Each path below is one point turned by a fixed rotation once a step. After each direction that follows a path, write how fast that rotation turns it, in deg/step (0 if it stays still).
Each turn is a multiple of 5 degrees from 10 to 175, or 0.
Each row of a path follows its step; steps can be skipped.
Rotation 1:
step 0: -.07 -.03 -.26 .08 -.07 .10 .14 .06 -.07 .19 .00 .00 -.08 -.24 .00 .15 .10 .06 -.06 .09 .03 -.05 -.11 -.08 .07 -.06 .03
step 1: -.10 .00 -.05 .04 .05 .11 -.09 -.01 -.29 -.08 -.03 -.07 .06 .21 .12 -.03 -.02 .10 .12 -.16 .05 .02 .13 .02 -.01 -.07 -.17
step 2: .16 .16 .18 .01 -.03 -.12 .00 -.08 .08 -.08 .14 .04 .04 -.09 -.09 .14 -.03 .05 .15 -.02 -.04 .21 .03 -.19 -.03 -.08 .06
step 3: -.02 .07 .01 -.11 -.05 .02 -.03 .00 -.05 .18 -.04 .23 .14 -.01 -.07 .00 .09 .19 -.25 .19 .04 -.08 -.06 .11 -.07 -.01 -.03
step 4: -.06 -.02 -.06 .06 .04 .23 .06 -.02 -.03 .02 .01 -.21 .03 -.03 -.12 .03 .10 -.12 -.13 -.12 .05 .13 .23 -.02 .07 .15 -.11
step 5: -.09 -.16 .06 -.07 -.01 -.02 .03 .08 -.16 -.21 .02 .06 .06 -.07 .01 .21 -.15 .11 .05 -.13 -.06 .03 -.07 -.06 .11 -.09 .19
step 6: .26 -.05 .06 -.14 .00 -.07 -.07 -.04 .01 .15 -.22 .01 .12 .20 .03 -.01 .14 .05 .07 .07 -.01 .15 -.11 -.01 .01 .01 -.05
step 7: -.11 .11 -.06 .04 .08 .09 -.03 -.19 .06 .01 .05 -.10 -.11 -.25 -.06 -.07 .24 .14 -.08 -.04 .12 .01 -.09 -.08 -.02 .07 .08
step 8: -.05 -.07 -.14 .15 .02 -.03 -.11 -.05 -.21 -.18 -.13 .16 .01 .02 .00 .18 -.09 -.08 -.07 .00 .13 -.02 .13 .15 .00 -.01 -.05
step 9: .07 .01 .02 .08 -.10 .01 .21 .07 -.09 .10 -.02 -.08 .06 -.06 -.03 .10 .04 -.04 .24 .11 -.11 .18 -.04 -.12 .14 -.15 -.10
step 10: .00 .09 -.03 -.13 .01 .06 -.06 -.01 -.16 .08 .20 .11 .10 .06 .13 -.11 .12 .27 -.01 -.13 .06 -.04 -.06 -.08 -.14 -.03 .03
step 11: .04 .20 .10 .06 .05 -.03 -.21 -.05 .11 -.03 -.09 -.04 .00 .04 -.18 .15 -.02 .02 -.12 -.03 .10 .11 .25 -.06 -.01 .07 -.07
Directions:
-.04 -.03 .04 .05 .03 -.06 -.06 .01 .02 -.06 .00 .00 .07 -.02 -.04 .05 -.08 -.03 .05 .00 .07 .01 .02 -.03 -.04 .02 .03 -> 115
-.04 -.03 .04 .01 .02 .01 .05 -.03 -.03 -.02 .06 .03 -.04 -.01 -.05 -.02 .07 -.05 .06 -.04 -.05 .05 -.03 -.01 -.07 .07 .00 -> 140
.04 .08 .08 .01 .04 -.08 -.04 -.02 .01 .05 .02 .02 .01 -.01 .05 -.02 .05 .04 .01 .00 .01 -.01 .00 .03 .03 .09 .05 -> 90
-.05 .07 .00 -.03 .03 -.02 .03 .04 -.05 -.01 -.01 -.05 .00 -.10 -.03 .00 -.04 .04 -.01 -.02 -.04 -.03 -.09 .03 -.03 -.03 .02 -> 155
-.02 -.02 -.01 .03 .00 .00 .07 .07 -.07 .01 -.01 .03 .04 -.08 .02 -.01 .02 -.09 -.02 .00 .03 -.03 .05 .02 .08 .04 .00 -> 85
-.05 .00 .02 .00 .00 -.01 .00 .02 -.01 -.03 .00 -.04 -.07 -.01 .07 .01 -.01 .03 -.08 -.05 .06 .00 .00 -.06 -.02 .06 -.10 -> 110
Rotation 2:
step 0: -.01 .07 .18 -.04 -.06 .01 .08 -.03 .10 .02 .05 -.02 .09 -.26 .06 .15 -.01 .23 .04 -.03 .16 -.03 .12 -.03 -.15 -.09 .00
step 1: -.02 .02 .20 .15 .03 .00 .01 .02 .10 -.08 .07 -.22 .17 .05 .12 .00 .05 -.09 .06 .06 -.13 .14 .20 .05 .02 -.09 -.06
step 2: -.05 -.16 .02 -.13 -.18 .07 .12 .07 -.17 .02 .10 -.04 .02 -.06 .24 -.18 -.02 -.05 -.11 .05 -.01 .11 .06 -.05 .10 -.11 .02
step 3: .04 .07 .08 -.20 -.02 .23 .02 -.01 .21 -.04 -.17 .02 .10 -.14 .18 .02 -.13 .05 -.09 .00 -.04 -.11 -.02 -.09 .06 -.01 -.02
step 4: -.04 -.05 -.05 .08 -.03 .17 .20 -.09 .16 .04 .04 -.25 .07 .07 -.07 .11 .03 .14 -.11 .04 -.08 .10 .07 -.06 -.03 .05 -.12
step 5: -.03 .06 .05 -.02 -.16 -.06 .07 -.01 .05 .09 .03 .04 .12 .10 .08 -.20 -.05 .13 .02 .14 .19 .24 .17 -.07 -.03 .04 .03
step 6: .22 -.06 .06 -.08 -.11 .15 -.04 .19 .17 .00 -.03 .04 .01 -.09 .10 -.08 -.07 .01 .11 .08 -.14 .11 .05 .16 -.11 -.08 .01
step 7: -.03 -.13 .08 -.05 .01 .01 .04 .13 .03 .18 -.07 -.05 .17 -.02 -.01 -.02 .06 .03 -.20 -.04 -.25 .13 -.10 -.09 .03 .03 -.14
step 8: .01 .05 -.05 -.10 .01 -.11 .20 .09 .20 -.01 .09 -.07 .10 -.06 -.02 -.18 -.10 .10 -.19 .00 .22 .01 -.10 .01 .08 .01 -.07
step 9: .06 -.02 .03 .17 -.06 .01 .13 .02 .27 -.19 -.04 .17 -.09 .08 .03 -.04 -.14 .09 .01 -.06 -.07 .14 .07 -.03 -.09 -.07 -.11
step 10: .02 .07 .07 .00 -.19 .02 .02 .11 -.18 .07 -.03 .00 .04 .10 -.02 -.07 -.04 .05 -.06 .06 -.10 .06 .03 .03 -.19 .02 -.34
step 11: .01 .13 .08 -.08 -.23 -.09 -.02 .09 .14 .04 -.17 -.01 .00 -.13 -.12 -.16 .14 -.01 -.15 .06 .03 .00 -.03 .12 .12 -.10 -.01
Directions:
.01 .02 .01 .03 .02 -.03 -.03 .00 -.04 .03 .06 -.05 -.04 .06 .01 -.06 .07 .04 -.07 .09 .02 .00 -.03 -.01 .08 -.02 -.02 -> 120
.05 -.05 .04 .03 .04 .06 .03 .02 .02 -.04 -.02 .12 -.02 -.04 .02 -.01 .03 .05 .03 .06 .05 -.04 -.02 -.01 .02 -.03 .02 -> 120
.03 .03 .02 .03 -.07 -.01 -.06 -.02 -.01 .07 -.02 .01 .02 -.03 -.06 .03 .07 .04 .04 .06 .01 .04 .05 .05 -.06 .01 .03 -> 65
Rotation 3:
step 0: -.13 .12 -.06 .07 -.05 .12 .01 .00 -.03 -.03 .18 .07 -.06 .09 .18 -.02 .10 -.15 -.16 .11 -.04 .15 -.13 .13 .12 .14 .12
step 1: -.02 .05 -.07 .14 .17 .18 -.06 .08 -.03 -.07 -.12 .04 .06 -.09 -.02 -.08 -.11 .14 -.04 -.18 .22 -.03 -.03 .21 .06 -.09 .05
step 2: -.07 -.03 .14 -.11 -.21 .13 .09 .03 .24 -.20 -.04 -.13 .01 -.02 .06 .04 .07 .03 .17 .09 .11 .01 .07 .09 -.11 -.09 .01
step 3: -.14 -.11 .01 -.01 .01 .11 -.07 .12 .02 -.22 .07 .04 -.06 .02 .10 -.03 .03 .10 -.14 .04 -.17 .11 -.18 -.12 .17 .17 -.12
step 4: .05 .15 -.06 -.15 .13 .17 -.17 .05 -.07 .11 .17 -.11 .01 .04 .18 -.16 -.02 .12 -.01 -.17 .14 .01 .02 .06 .04 -.05 .10
step 5: -.01 .21 .09 .16 -.06 -.05 .04 .09 .27 -.06 -.10 -.20 -.03 -.15 -.02 .03 -.03 .08 .08 -.04 -.05 .13 -.07 .11 -.06 -.04 .10
step 6: -.12 -.08 .01 -.07 .03 .09 -.12 .06 -.04 -.21 -.01 .07 .19 .04 -.14 .03 .16 .05 .11 .06 .01 .25 -.01 -.08 .00 .20 .06
step 7: .03 .00 .03 -.06 -.04 .15 -.10 -.11 -.08 .09 .06 -.11 .12 -.02 .17 -.06 .09 -.11 .01 -.04 .05 .02 -.29 .08 .24 -.11 -.02
step 8: -.08 .26 .00 .15 .03 -.09 .02 .00 .02 -.17 -.02 -.03 -.02 .10 .00 -.22 .03 .19 -.02 -.01 .04 -.03 -.12 .17 -.13 -.13 .00
step 9: -.13 -.01 .07 .00 -.09 .18 .09 -.02 .13 -.04 .05 .07 .07 -.09 -.10 -.12 .01 .11 .07 .18 .07 .15 .19 .06 .17 .12 .13
step 10: -.26 -.13 -.02 -.11 .15 .21 -.04 -.05 .06 .02 -.05 .01 -.02 -.13 .13 .05 .08 -.07 -.09 -.10 -.02 .09 -.21 .11 -.03 -.02 -.09
step 11: .05 .12 -.05 .12 -.03 .11 -.02 .25 -.10 -.15 .15 -.04 -.10 .02 .19 -.03 .14 .06 .05 .04 .18 -.09 -.10 .05 -.08 -.08 .09
Directions:
-.06 .00 .06 -.05 -.04 -.03 .09 -.02 .02 .06 -.03 -.04 .03 .03 .08 .01 .00 -.05 .01 -.08 .01 .04 .02 .01 .02 -.03 -.01 -> 140
.01 -.12 .05 .01 .02 .04 -.01 .00 .08 .02 -.09 .04 .01 -.01 -.02 .00 .04 .00 .06 .02 .01 .03 -.01 -.02 -.05 .00 .01 -> 95
.05 -.02 -.06 -.05 -.03 -.07 .03 .01 -.01 .04 -.05 .06 .03 -.03 .00 .02 -.01 -.02 -.09 .02 -.02 -.02 .04 -.07 -.03 -.06 .02 -> 0
-.02 -.01 -.04 .00 .05 -.07 -.04 .06 .00 .01 -.04 -.06 -.02 -.02 .03 .00 .03 .00 .07 .02 .01 -.07 .01 .07 .02 -.09 .02 -> 115
.02 .05 .01 .01 .00 -.08 -.04 -.07 -.03 .05 -.01 -.02 .08 .01 -.07 -.03 .05 .00 .06 .01 -.03 .06 -.06 -.01 .02 .00 .03 -> 40
.00 -.01 -.03 .04 .06 -.05 .08 -.01 .06 -.06 .03 .00 -.04 .08 .03 .04 .00 .00 .00 .03 -.03 .02 -.08 -.02 -.03 .00 .05 -> 135
-.04 .04 -.04 .04 .05 .02 .02 .06 -.02 .06 .02 -.01 -.02 -.09 -.02 .06 .04 -.07 .00 -.02 .01 .05 .02 -.01 -.06 .04 .05 -> 70
-.02 .02 .13 -.01 .03 -.01 .02 .03 .01 -.08 .02 -.03 .02 -.02 -.06 -.02 -.02 -.05 -.03 .03 -.03 -.03 .04 -.03 -.01 -.03 .05 -> 110
Rotation 4:
step 0: .01 .01 -.13 .00 .06 -.17 .06 -.11 .02 -.03 .04 .09 -.11 -.07 .22 .16 .02 -.03 .10 .02 .02 .15 .00 -.14 -.11 -.04 .16
step 1: -.07 -.01 .00 -.09 -.17 .03 .08 -.03 -.02 -.02 -.12 -.16 .09 -.01 .06 -.17 .00 -.11 -.16 .01 -.19 -.08 .01 .06 .16 .05 .09
step 2: -.03 -.01 -.06 .12 .01 .02 .06 .05 .01 -.06 .13 .09 .01 .21 .02 .08 .10 .12 .18 .07 .08 -.17 -.08 -.13 .01 .16 .05
step 3: -.01 .08 .06 -.07 -.06 -.13 -.03 .01 .07 .03 .10 .03 -.08 -.36 .04 -.04 .00 -.11 .00 .04 -.02 -.11 .02 .00 .13 -.07 -.12
step 4: .01 -.14 -.01 .12 .18 .09 .11 -.13 -.03 -.03 -.04 -.07 -.06 .14 -.03 .02 .20 -.14 .01 -.14 .06 .07 .06 .00 .15 .05 .03
step 5: -.05 -.02 .03 -.05 -.06 -.04 -.10 .07 -.18 .07 .05 .00 .05 -.05 .02 -.02 .05 -.03 .21 .25 -.20 .07 .02 .03 -.09 .08 -.08
step 6: -.03 .11 -.07 .11 -.03 -.08 .19 -.13 .03 -.13 -.03 -.09 -.10 -.06 .06 -.06 .07 .20 -.09 -.10 .06 .01 .14 .00 -.05 .03 -.14
step 7: -.04 .02 -.16 -.15 .05 .06 .09 .00 .09 -.10 .01 .15 .04 -.05 -.19 -.01 .04 -.22 .04 .07 -.13 .06 -.11 -.02 -.04 .07 .09
step 8: .06 .03 .01 .03 .06 -.12 -.05 .15 -.06 -.04 -.22 -.08 -.03 .09 .01 -.03 -.08 .12 .01 .07 .01 -.06 .06 -.08 .24 .09 -.15
step 9: -.03 .05 -.05 -.13 .19 -.04 .11 -.08 .16 .13 .10 .05 -.01 -.09 .16 .17 .05 .09 .15 .01 -.02 .05 -.01 .09 -.03 -.01 .10
step 10: -.07 -.17 .14 -.01 .00 .13 .08 -.02 -.07 -.04 -.15 -.07 .01 -.13 -.10 -.08 -.05 -.01 -.13 -.06 -.20 -.17 .01 .06 .05 .08 -.04
step 11: .05 -.07 .00 .17 .00 .01 -.09 -.08 .12 -.02 -.06 .12 -.12 .10 -.05 .11 .12 .12 .20 .13 .07 .05 -.10 -.11 -.07 .08 .02
Directions:
.01 .02 .04 -.02 .03 -.05 -.01 -.02 .03 -.01 -.01 -.05 .08 .10 .08 .00 .00 -.03 .03 .03 -.03 -.03 .05 .08 -.04 .00 -.02 -> 95
.03 -.07 -.07 -.02 -.02 .01 .05 -.06 .03 .03 .04 .06 -.04 .08 -.02 .06 -.02 .00 .07 -.01 .05 .01 .04 .02 -.01 .00 .01 -> 160
Rotation 5:
step 0: -.01 -.21 -.11 -.16 -.24 .03 .05 .14 .14 .04 .02 .01 .06 .03 -.05 -.06 .17 .03 .19 -.09 .03 .02 .02 -.03 -.07 -.13 .02
step 1: .15 -.01 -.06 -.01 .09 -.09 .07 -.03 .05 -.14 .08 .04 .00 .15 -.05 -.15 -.11 -.12 -.17 -.12 -.13 -.09 -.03 -.08 -.19 -.17 .06
step 2: -.04 -.06 .01 .11 .12 .10 -.25 .17 .03 -.15 -.19 .17 -.01 .03 .05 -.01 .08 .09 .00 .09 -.12 -.13 .10 .04 -.05 .06 -.02
step 3: -.18 .15 -.27 -.06 -.07 -.06 .08 .13 -.05 -.06 -.13 -.07 .00 .02 -.17 .00 -.05 -.10 .07 .13 .15 -.04 .12 .04 -.04 -.04 .04
step 4: -.14 -.09 .05 .00 -.15 -.03 .08 -.03 -.13 -.18 .22 .14 .09 .01 .05 .03 .05 .07 .05 -.14 .13 -.17 -.04 -.05 -.16 -.05 .04
step 5: .09 -.02 -.02 .24 .05 .05 -.12 -.02 -.06 -.02 .14 -.03 -.09 .16 -.20 -.06 .02 .02 .00 .03 -.07 .02 .06 .01 -.07 -.15 -.25
step 6: -.06 .08 .24 .11 -.11 -.03 -.12 .16 -.01 -.09 -.12 -.13 .07 -.12 .00 -.09 -.18 -.02 .05 .07 -.05 -.02 .20 .05 -.08 .00 .07
step 7: -.02 .20 .01 -.06 .00 .07 .21 .08 .06 -.11 -.01 -.10 .02 .10 .04 .05 .18 .04 -.02 -.06 .23 .02 .12 .05 -.13 .14 -.11
step 8: -.07 .01 -.03 .07 .02 .20 .08 -.05 -.07 -.01 .23 -.03 .19 .10 .05 -.03 -.14 .16 -.09 .01 .01 -.09 -.06 .17 .09 -.14 .04
step 9: .01 -.12 .13 .01 -.10 -.05 -.05 .18 .04 .04 -.05 -.13 -.05 .17 .11 .08 .07 .06 .15 .04 -.10 .11 -.03 .01 .02 -.26 -.16
step 10: .11 .01 .06 -.06 .01 -.10 .13 .11 .03 -.16 -.16 -.11 .00 -.10 .02 -.22 -.18 -.03 -.23 -.08 .09 .00 .01 -.04 .01 -.06 -.13
step 11: .04 .07 .03 -.07 .12 .13 .12 .13 .14 .03 -.02 .27 .12 .01 .09 .00 .00 .20 .07 .08 -.01 -.16 .03 .02 -.05 .10 -.15
Directions:
-.05 .04 .02 -.01 -.02 .01 .01 -.03 .08 .03 .05 .04 .06 .00 .00 -.01 .04 -.05 -.09 -.02 .04 -.04 -.01 -.09 -.02 -.02 -.04 -> 110
-.04 .00 .02 -.05 .00 .03 .02 -.07 -.05 .00 -.02 -.01 .01 .01 -.03 -.03 -.14 -.06 -.06 -.02 -.03 -.04 .02 .04 .01 -.02 .02 -> 160
.01 -.08 .00 .05 -.05 -.06 .04 -.05 .03 .02 .00 .03 -.03 -.06 -.02 -.03 -.05 .02 .05 -.02 .03 -.01 .02 -.02 .01 -.03 -.10 -> 70
Rotation 6:
step 0: .16 .03 -.10 .15 .08 .06 .00 -.07 .01 .12 -.02 .08 -.10 .05 -.08 -.23 .04 .13 .02 .10 .13 .10 .12 .21 -.06 .02 .02
step 1: -.17 .07 -.11 .00 -.11 .02 .03 .03 .01 .30 -.11 .02 -.18 -.12 .01 -.03 -.10 .07 .05 .06 .15 -.03 .00 .01 -.15 .02 .05
step 2: .09 -.16 -.18 .03 .04 -.01 -.06 -.02 .11 .24 .15 .00 -.01 .05 .00 -.07 .08 -.10 -.03 -.05 .13 .00 -.05 .01 -.22 .15 .04
step 3: .19 .13 -.17 .03 -.18 .09 -.02 .10 .11 .14 .01 -.04 -.03 -.14 .12 -.04 .06 -.08 .10 -.03 .05 .00 .17 .03 -.10 -.06 -.06
step 4: -.05 .13 -.16 .14 -.08 .13 -.03 -.20 .19 .04 .01 .12 -.05 .05 .09 .00 .05 -.05 -.03 .10 -.11 .04 -.01 -.02 -.23 .05 .01
step 5: .03 .16 -.13 -.07 -.14 .10 -.01 -.05 .11 -.07 .08 -.07 -.09 -.13 -.04 -.16 .10 .01 -.09 .05 .22 .02 -.12 -.03 -.06 .11 -.12
step 6: -.12 .04 -.06 .08 -.09 -.09 -.14 -.04 .04 .02 -.08 -.04 .03 -.03 .05 -.26 .11 -.26 -.05 .14 .08 .06 .12 .05 -.10 .02 .04
step 7: .05 -.04 -.21 .12 -.11 -.07 .03 -.18 .14 .11 -.07 -.12 .01 -.03 -.08 -.02 -.09 -.08 .03 .14 .11 .15 -.02 -.10 .05 -.04 -.17
step 8: -.07 -.07 -.12 .22 -.24 -.04 -.01 .03 .20 .04 -.07 .09 .03 -.05 -.05 -.08 .12 .01 .01 -.06 .07 .06 -.03 .07 .11 .17 .08
step 9: .03 .04 .13 .18 -.22 -.01 .12 -.08 .05 .15 -.01 -.05 .11 .07 -.08 -.06 .09 .03 -.07 -.03 .16 .12 .05 .01 -.19 -.06 -.09
step 10: -.02 .05 .03 .13 -.03 .03 .17 -.01 .11 .12 -.15 -.05 -.24 .05 -.04 .02 .07 -.19 -.05 -.04 .07 -.01 .06 .03 .00 .22 -.09
step 11: .10 .00 .03 .06 -.16 .17 -.04 -.06 .07 .13 .08 .15 -.08 .18 -.11 -.12 -.03 -.18 .11 .05 .21 -.01 -.04 .08 .04 -.03 -.01
Directions:
-.05 -.02 -.04 -.01 .01 .01 .04 -.06 .03 .01 -.06 .02 -.08 .02 -.01 .08 -.03 .00 .03 .04 -.02 -.02 -.06 -.10 .01 .03 .01 -> 120
.11 .00 -.02 -.02 .03 -.05 .02 -.02 -.01 -.03 .00 .04 -.07 -.07 -.01 .00 .08 .01 .00 -.01 .03 .01 .02 -.01 .08 .06 .03 -> 140
-.04 .04 -.05 -.07 .04 -.01 -.02 -.04 -.04 -.03 -.03 -.01 -.03 .02 -.04 -.09 -.06 -.02 -.02 .04 .04 .03 -.02 .06 .05 -.03 .04 -> 60
-.04 -.03 .02 .03 -.10 -.04 .06 -.05 -.04 -.07 .00 -.03 .00 .01 -.04 .01 .05 -.07 .03 -.01 -.02 .06 -.04 .03 .04 .00 -.04 -> 25
Rotation 7:
step 0: .03 .16 -.15 .07 .10 .15 .00 .02 .08 -.10 -.04 .09 .09 .05 -.18 -.04 .07 .01 -.13 .09 -.20 -.11 -.07 .17 -.16 -.06 -.09
step 1: -.07 .15 .04 -.03 .05 .17 .04 .14 -.08 -.03 -.13 .00 .12 .15 .03 -.09 .09 .11 -.08 .06 -.22 .06 .09 .13 .02 .12 -.15
step 2: .04 .11 .08 -.09 .14 -.03 .00 .19 -.12 .04 .04 -.10 .07 .23 .05 .11 .18 -.06 -.07 -.01 -.09 -.14 .01 .08 -.03 .19 -.03
step 3: -.04 .02 -.07 -.01 .06 -.02 -.04 -.03 -.04 -.01 -.08 -.03 .12 .08 -.11 -.02 .31 -.18 -.10 .08 .14 -.21 -.04 .14 -.04 .07 -.10
step 4: .14 .01 -.15 -.03 -.05 .18 .02 -.05 -.10 -.19 -.05 .08 .09 .11 -.18 -.18 .17 .01 -.11 .02 -.02 -.04 .01 .14 -.09 .09 .05
step 5: .12 .29 -.12 -.02 .02 .10 .06 .12 -.12 -.07 -.06 -.04 .18 .14 .02 -.07 -.05 .05 -.01 -.07 -.08 .01 -.12 .20 -.06 .04 -.05
step 6: -.06 .12 .02 .00 .09 .05 .07 .08 -.33 .04 -.01 -.16 .14 .03 .12 .02 .16 -.01 -.18 -.01 -.07 -.02 -.03 .09 .00 .02 -.11
step 7: .08 -.01 .01 .02 .14 -.05 -.06 .07 -.16 -.12 .05 .04 .06 .05 -.03 .06 .18 -.09 -.23 .11 -.07 -.29 .01 .12 -.09 -.06 -.03
step 8: -.07 .06 -.04 .00 -.05 .04 -.11 .02 -.04 -.18 -.16 .14 .09 .11 -.07 -.16 .07 -.02 -.07 .14 -.03 -.17 .06 .29 -.01 -.01 -.08
step 9: .00 .11 .03 -.14 -.06 .14 .03 .10 -.22 -.12 -.01 -.09 .02 .21 -.07 -.10 .00 .07 .04 -.01 -.06 -.03 .07 .24 -.02 .17 .07
step 10: .06 .21 .02 -.12 .13 .01 .05 .11 -.17 -.02 .02 -.27 .14 -.01 -.05 .03 .04 -.11 .01 -.01 .11 -.16 -.08 .17 -.01 .05 -.03
step 11: .07 .01 .01 -.05 .07 .05 -.05 -.06 -.21 -.18 -.06 -.10 .17 -.14 -.06 -.11 .18 -.11 -.23 .03 .06 -.12 .03 .02 .01 -.03 -.07
Directions:
-.01 .04 .05 -.04 .05 -.01 .08 .06 .03 -.02 .03 -.02 .07 -.04 .08 .03 .03 .03 -.04 -.02 .03 -.02 .01 -.05 .08 .01 .01 -> 85
-.06 .01 -.06 .04 -.08 .01 .05 .02 .05 -.01 .06 .00 -.04 -.02 -.05 -.02 .00 .05 -.04 -.07 .01 -.05 -.01 .06 .04 .03 .03 -> 80
.06 -.02 -.02 .00 -.02 .02 .04 .02 .05 -.02 -.05 .03 .00 -.07 -.07 .01 .06 .00 -.03 .03 .02 -.04 .09 -.02 -.02 -.10 .00 -> 95
.06 .02 .01 .01 .05 -.04 .03 -.08 .03 -.07 .01 .08 -.03 -.02 -.01 -.08 .00 .01 .01 .03 -.05 .02 -.01 .03 .08 .03 -.03 -> 95
.06 -.06 -.08 .03 -.02 -.02 .06 .00 -.04 .02 .03 .03 .03 .07 .06 -.04 .00 -.02 -.01 -.05 .04 .01 -.04 -.02 .01 -.07 -.04 -> 45
.00 .01 -.08 -.13 -.04 .00 .00 .01 -.02 .01 -.02 -.03 -.02 .00 .02 -.03 .00 -.02 -.03 .07 -.07 -.06 -.04 -.03 .02 .01 -.01 -> 0
